128 stands for zero in the data rows.
Here are some points, each followed by its number:
114,114,118,115,115,121,119,120,121,125,121,131,122,125,126,126,128,132,129,128,128,129,128,130,138,138,131,133,131,132,133,132,133,137,131,132,143,132,132,136,133,132,132,133,130,133,129,129,129,131,129,127,128,129,131,128,128,131,126,134,127,128,127,127,126,124,122,124,122,121,123,121,123,121,120,120,119,118,120,119,118,118,123,125,118,115,116,128,114,113,113,113,113,125,115,113,114,117,112,110,111,108,111,106,109,108,107,106,106,110,111,106,115,107,108,110,109,109,107,106,108,110,120,108,110,113,111,115 0
121,120,121,120,125,123,123,122,125,125,121,127,124,126,123,127,125,127,139,127,128,131,132,131,130,131,133,132,137,133,134,136,138,137,138,139,139,141,139,140,142,149,141,144,148,145,143,149,145,145,146,148,150,148,149,146,148,152,147,146,148,149,157,149,148,149,150,158,148,153,149,151,150,146,148,154,156,151,149,148,149,148,148,146,149,147,147,149,146,154,151,152,149,149,154,151,149,148,149,147,151,149,148,157,149,152,151,153,150,154,150,151,157,152,158,152,153,152,152,156,164,154,153,157,155,156,158,158 1
125,123,125,124,122,124,124,125,129,129,125,125,133,132,127,128,132,129,136,135,130,130,131,130,132,135,131,131,133,132,131,132,135,134,135,132,135,133,133,136,139,134,137,134,138,133,133,131,131,130,133,132,130,136,132,128,129,130,126,125,128,126,130,125,124,125,129,127,122,120,120,121,120,126,121,123,117,119,117,127,122,121,116,115,119,114,119,113,118,112,111,114,114,113,112,111,113,114,115,115,114,113,111,111,114,114,115,115,112,113,115,114,117,115,121,117,122,125,119,123,118,129,120,121,122,126,125,125 2
129,129,128,126,120,119,116,119,114,122,116,109,108,106,104,103,103,106,99,98,97,99,105,94,92,91,93,94,95,87,89,86,91,87,87,86,84,84,83,82,84,80,81,79,78,81,77,77,78,77,77,82,74,78,73,73,72,74,73,71,70,71,72,69,68,71,69,67,69,69,67,77,68,67,65,82,68,70,69,65,72,67,70,67,69,72,71,70,75,82,80,76,78,77,78,82,83,90,90,88,87,90,92,106,103,101,103,102,112,105,108,111,116,114,117,122,120,127,129,133,128,130,131,132,136,149,140,138 3
125,123,123,129,127,125,125,128,133,127,124,127,129,126,128,130,130,130,130,131,130,136,130,130,132,131,131,131,132,134,133,133,134,134,131,134,136,141,135,133,145,140,133,135,140,133,131,143,136,130,130,129,130,131,130,135,128,128,128,131,126,127,129,124,124,124,124,126,124,120,121,120,131,119,124,120,119,122,122,116,122,116,118,119,114,115,113,113,113,118,117,114,118,112,124,111,111,112,112,110,110,115,113,111,113,114,110,113,115,114,115,114,115,118,115,119,119,122,126,119,124,120,121,123,122,122,124,125 4
163,168,163,162,161,161,160,166,162,156,155,155,158,152,151,151,148,146,147,144,143,141,141,145,141,142,135,136,137,134,131,129,132,135,127,125,131,127,126,124,125,122,123,124,121,122,121,120,122,121,124,130,124,119,122,118,116,116,118,126,121,116,118,118,115,117,119,119,118,114,114,117,115,116,115,114,116,118,124,118,119,118,119,118,119,121,120,122,123,123,125,123,128,129,131,125,126,135,134,132,129,134,130,133,131,133,141,133,137,138,133,137,132,139,134,133,133,137,132,133,135,127,129,135,124,123,130,120 5
147,141,139,138,137,134,132,136,133,135,129,127,127,124,125,125,118,116,116,114,114,114,112,107,105,104,102,104,102,100,107,94,93,93,101,99,87,86,82,84,81,83,77,86,79,76,73,73,71,69,68,67,77,69,64,63,63,66,61,61,69,61,60,61,62,63,67,62,62,59,64,63,65,67,62,75,62,65,73,65,65,69,74,68,76,73,72,73,76,74,77,78,80,79,84,84,86,84,88,87,91,95,93,93,96,99,98,103,102,103,108,113,107,110,113,122,119,117,121,122,129,125,126,128,129,130,135,133 6
106,103,100,99,98,101,103,98,96,95,92,92,92,90,92,90,91,90,93,98,94,93,92,93,93,95,97,95,96,99,99,100,100,107,105,106,110,110,111,115,113,113,119,119,121,120,127,121,124,123,125,131,127,127,131,140,132,138,132,132,140,133,133,145,135,134,135,136,133,142,148,137,140,131,133,132,134,135,133,131,131,132,132,131,134,131,136,134,134,132,132,136,132,132,137,139,138,135,139,140,142,150,137,141,141,140,139,143,144,145,151,146,147,148,147,149,147,147,149,156,150,155,154,150,153,151,156,157 7
158,159,156,156,161,156,154,153,151,157,158,150,153,148,156,152,151,148,146,149,142,142,140,157,140,138,139,137,140,137,136,133,131,138,134,132,132,130,130,132,123,126,127,124,124,127,118,116,117,122,113,116,117,114,112,108,108,106,106,113,102,104,102,105,97,98,96,94,102,94,92,91,92,92,92,87,90,88,90,91,86,86,87,85,86,87,86,85,90,88,87,89,86,89,90,88,90,92,93,96,95,93,96,98,97,101,101,103,110,105,118,106,113,112,112,113,115,115,118,119,120,121,124,128,126,130,128,135 8
159,154,151,146,149,144,140,137,143,138,131,129,128,127,126,125,120,123,117,114,118,119,110,115,109,107,108,106,116,104,105,102,103,104,103,104,101,100,106,101,101,101,101,100,102,110,97,98,101,102,101,103,96,96,102,99,105,93,92,97,93,92,91,89,88,87,96,86,88,86,87,83,81,80,79,82,80,78,77,77,76,79,77,86,77,78,76,82,77,88,84,81,80,83,82,98,85,86,86,89,88,91,92,100,95,101,98,100,101,103,113,112,108,115,111,114,118,119,117,119,119,122,119,120,122,128,129,124 9
114,113,118,112,115,110,118,111,111,112,110,108,111,111,108,107,106,105,105,107,103,104,102,105,101,105,99,100,99,100,96,98,95,98,94,94,91,90,91,92,88,87,87,86,86,86,89,87,81,86,82,86,78,77,78,79,83,81,81,75,75,76,73,72,78,72,73,80,74,79,70,68,69,66,69,66,66,65,64,64,67,64,64,62,66,64,61,67,61,60,58,60,59,61,57,57,58,57,56,58,55,55,57,56,60,54,54,57,55,54,58,55,64,62,56,56,59,59,58,59,63,60,72,66,67,65,68,67 10
141,148,146,147,144,147,151,147,150,152,149,150,151,154,153,152,150,152,150,154,151,148,148,153,147,149,143,145,141,139,139,138,134,134,140,136,128,135,125,122,120,121,135,114,113,112,110,110,109,107,113,104,102,105,103,98,98,98,98,97,98,99,96,96,105,96,96,99,100,97,101,98,106,100,102,100,103,102,105,105,111,107,109,104,107,107,106,113,108,107,107,114,115,116,106,114,109,113,107,106,104,106,106,107,111,109,103,107,105,105,106,104,103,111,118,107,104,109,104,103,110,108,107,107,107,108,109,117 11
113,113,112,114,114,115,115,114,114,114,124,118,116,122,120,121,119,115,116,118,116,117,116,116,120,116,115,120,115,114,114,115,116,118,114,115,112,115,116,115,112,112,115,112,110,115,110,111,117,116,115,116,111,125,113,113,115,121,115,118,123,126,120,126,125,125,124,128,126,130,134,128,130,136,132,133,134,135,135,136,137,141,139,140,141,141,151,143,145,144,144,152,143,144,143,146,145,145,143,143,142,144,146,147,145,142,140,139,139,141,138,140,137,138,136,144,141,134,139,133,142,132,131,141,133,130,130,133 12
128,128,127,128,126,124,126,127,123,122,134,121,123,121,124,123,124,120,125,123,124,129,120,121,131,122,122,127,122,122,124,123,124,126,124,123,124,126,129,131,126,126,138,126,125,128,125,132,127,126,125,125,126,124,125,130,125,127,126,121,125,124,124,121,120,121,121,126,119,120,116,116,116,121,114,113,112,116,115,129,116,111,115,114,110,111,112,111,110,109,110,109,115,113,117,110,116,113,116,112,117,120,119,113,119,118,127,118,121,122,123,123,123,127,124,125,126,125,127,127,133,128,136,132,131,133,134,136 13
127,113,121,134,120,126,126,128,133,140,136,134,136,138,139,140,145,144,150,144,144,146,146,146,146,148,150,151,146,147,147,156,145,146,144,145,145,144,147,146,146,145,145,151,145,146,146,146,151,153,150,150,157,154,154,161,160,160,161,169,169,175,170,173,174,181,180,189,185,187,193,191,194,199,198,202,203,205,205,208,210,210,212,211,215,213,216,216,215,214,213,215,212,209,207,207,205,202,201,205,202,199,199,189,184,181,176,178,171,169,162,164,156,153,147,149,140,136,131,129,124,120,115,110,110,108,103,100 14
101,101,100,98,98,98,95,95,95,93,96,96,93,95,95,94,93,110,95,99,96,96,99,98,97,98,101,102,103,110,106,108,108,114,112,113,122,119,122,127,125,124,128,127,135,138,132,137,137,136,138,138,138,139,140,140,146,141,140,143,147,147,142,141,142,142,139,137,141,138,138,137,133,134,136,129,131,134,135,133,127,125,127,121,123,122,121,122,123,123,120,120,119,119,119,123,123,121,124,121,124,122,123,123,128,126,130,127,130,133,129,130,130,134,134,134,140,140,135,135,135,135,136,140,138,141,135,136 15
Which five points above are nearest to each new point? Their numbers follow each, nearest first.
141,140,140,141,138,138,141,135,142,141,133,134,133,152,133,133,132,130,130,134,133,133,133,133,131,138,137,133,134,134,135,137,139,140,143,138,146,143,144,147,144,148,155,153,150,154,151,152,153,155,153,158,158,156,170,158,159,156,161,157,157,162,158,156,156,156,155,155,155,153,156,153,154,152,155,151,154,150,160,149,151,152,149,147,151,154,149,146,148,148,151,147,151,148,147,150,150,147,147,151,150,150,150,154,154,152,151,151,156,156,154,155,155,155,156,154,153,156,154,153,162,153,156,152,154,152,151,151 1 12 5 15 7
115,118,115,114,124,118,118,117,121,120,123,130,124,135,126,127,131,130,131,130,133,142,132,138,137,136,136,140,139,139,141,141,145,144,145,143,144,145,153,146,150,150,156,150,149,152,154,151,154,156,153,155,152,155,157,159,155,161,157,162,158,162,160,159,161,160,164,169,164,165,163,165,162,163,165,162,176,162,164,163,163,166,163,168,168,164,163,161,162,161,159,162,163,160,158,158,157,157,157,157,158,156,166,158,151,153,151,152,160,147,146,146,144,146,145,148,142,149,149,143,141,140,139,140,142,142,139,139 1 12 14 15 7
127,128,124,123,122,123,122,124,124,122,125,122,125,125,125,127,126,127,126,127,126,127,127,131,130,129,131,129,131,135,131,135,137,134,134,133,140,141,137,137,136,138,138,138,139,142,140,143,139,139,141,147,145,139,142,144,141,140,140,138,139,138,139,143,138,137,136,135,137,136,134,135,134,135,134,142,133,132,132,131,136,133,130,137,129,134,131,131,139,129,130,134,132,130,129,136,133,136,134,132,131,130,134,136,135,133,146,139,135,135,135,137,136,142,140,140,143,142,142,142,143,143,147,147,149,149,148,151 1 2 13 4 12
132,122,120,123,121,119,121,120,116,115,120,112,112,111,110,110,108,107,107,117,113,106,104,103,102,100,105,99,99,102,94,96,95,94,96,90,95,99,93,90,88,88,87,88,90,88,87,87,89,88,88,88,93,97,98,94,93,95,92,98,95,98,97,98,98,103,102,104,107,108,106,111,110,112,112,117,125,121,119,120,122,123,125,129,126,127,133,133,135,131,131,140,133,135,136,136,137,141,139,136,136,151,139,141,138,137,136,138,136,136,140,135,133,136,135,133,131,131,132,143,131,137,127,128,126,129,124,126 12 7 13 15 5
117,119,119,115,115,115,112,115,118,112,112,111,115,118,115,111,114,112,111,113,116,114,117,120,117,119,124,133,125,124,124,137,128,130,128,130,138,131,136,134,137,136,138,137,138,142,147,141,143,146,144,144,145,146,147,144,145,147,160,147,147,145,146,144,144,147,143,142,140,149,139,139,138,142,140,138,135,135,132,132,136,133,132,130,135,132,132,134,133,131,129,136,132,136,132,135,135,136,137,136,137,141,142,150,141,143,145,148,152,152,149,151,154,156,155,158,161,163,166,161,164,180,168,163,169,168,169,169 1 7 15 12 13
139,141,132,137,140,133,140,131,133,139,130,130,132,131,130,134,135,130,130,130,135,131,133,133,136,136,144,136,141,136,140,150,142,142,147,150,143,144,146,147,146,147,149,156,156,153,159,154,158,157,159,162,158,159,162,161,164,161,161,162,163,163,163,164,165,164,165,162,166,162,162,162,165,161,164,163,161,160,160,159,159,160,160,158,158,157,158,158,157,156,159,157,156,157,154,156,155,163,156,163,159,155,154,155,153,156,157,154,153,151,151,152,153,148,148,146,144,152,144,140,141,139,144,139,134,135,132,128 1 12 14 15 7
139,149,136,140,134,142,133,134,136,131,144,130,131,130,134,131,130,130,130,142,131,131,140,136,134,133,142,136,138,142,138,140,149,141,149,142,144,145,146,148,154,150,150,152,155,159,166,159,158,159,164,164,162,163,165,164,165,165,165,170,167,170,169,169,171,168,168,168,169,177,168,174,168,165,169,165,164,166,169,168,167,167,165,162,163,169,163,162,162,161,163,161,162,162,165,162,163,159,160,158,162,162,158,157,158,161,155,158,157,157,159,154,154,154,151,150,151,147,151,144,142,147,141,138,138,139,133,129 1 14 12 15 7
119,121,121,121,125,129,126,126,126,125,127,131,128,130,130,131,133,130,148,132,134,134,137,137,139,144,136,141,136,141,146,138,141,140,144,149,144,139,140,145,158,143,148,142,142,143,147,152,148,146,146,150,149,159,148,151,156,152,152,152,155,156,157,162,159,159,160,160,166,161,164,164,164,176,169,166,170,169,167,170,170,171,174,170,175,171,174,171,171,174,176,174,174,174,171,171,171,174,173,175,170,167,167,170,165,166,162,163,161,160,164,163,161,156,155,154,157,154,152,148,150,148,145,148,147,141,145,146 1 14 12 7 15
136,137,135,129,129,132,129,139,129,130,125,127,126,133,129,127,127,122,127,123,121,121,122,127,127,120,121,119,123,119,119,120,117,119,117,117,118,117,117,117,120,120,120,119,120,116,115,121,121,115,129,114,117,113,113,119,114,112,114,111,110,111,112,112,108,109,110,111,106,105,108,104,111,112,105,103,106,107,105,106,106,109,106,104,104,107,103,103,103,110,106,105,106,107,105,107,116,116,111,108,111,109,110,111,112,117,115,117,120,119,118,124,121,121,128,127,125,126,129,128,127,134,130,127,129,132,138,130 13 2 4 0 11
101,106,111,108,111,114,115,122,118,120,123,125,126,131,129,131,130,135,132,138,140,135,136,143,137,140,142,138,141,139,141,146,145,142,141,140,142,147,142,145,143,148,144,146,146,149,149,152,152,156,156,157,164,160,164,168,169,170,172,179,178,181,186,186,190,192,197,201,204,208,210,211,213,215,219,221,223,226,228,234,232,235,237,238,244,239,239,240,249,242,239,240,244,242,238,241,235,235,235,227,229,224,220,218,215,213,206,204,201,200,194,191,185,182,176,174,170,164,162,156,157,148,149,143,143,135,128,125 14 1 12 7 15
143,141,144,136,134,135,131,137,132,128,125,124,124,123,121,120,122,117,118,119,117,118,123,120,125,118,120,120,127,125,129,128,135,130,138,131,133,140,140,140,143,144,148,144,146,148,150,150,151,154,154,159,155,159,155,157,157,161,156,157,158,158,158,156,159,155,154,153,155,149,152,149,147,154,145,148,142,150,140,141,138,140,138,137,140,138,135,136,136,138,134,136,136,138,139,136,146,137,138,145,141,145,143,143,147,145,154,149,151,156,149,151,154,153,156,152,157,154,153,154,154,152,155,153,153,152,151,152 1 15 12 7 13
121,117,117,120,116,119,127,117,121,118,119,127,118,125,127,126,120,121,122,124,131,125,126,130,126,129,129,132,130,138,141,133,138,136,135,137,152,138,139,143,143,147,146,155,148,148,150,147,152,160,155,149,150,151,152,161,158,152,153,151,155,155,159,155,160,154,154,153,153,152,164,151,154,153,156,153,151,154,152,150,151,150,152,149,151,151,148,153,151,149,150,152,149,159,153,151,152,149,156,151,152,153,151,152,154,153,153,154,156,155,156,156,156,156,160,159,166,161,157,159,159,173,159,158,159,159,165,160 1 12 7 15 2
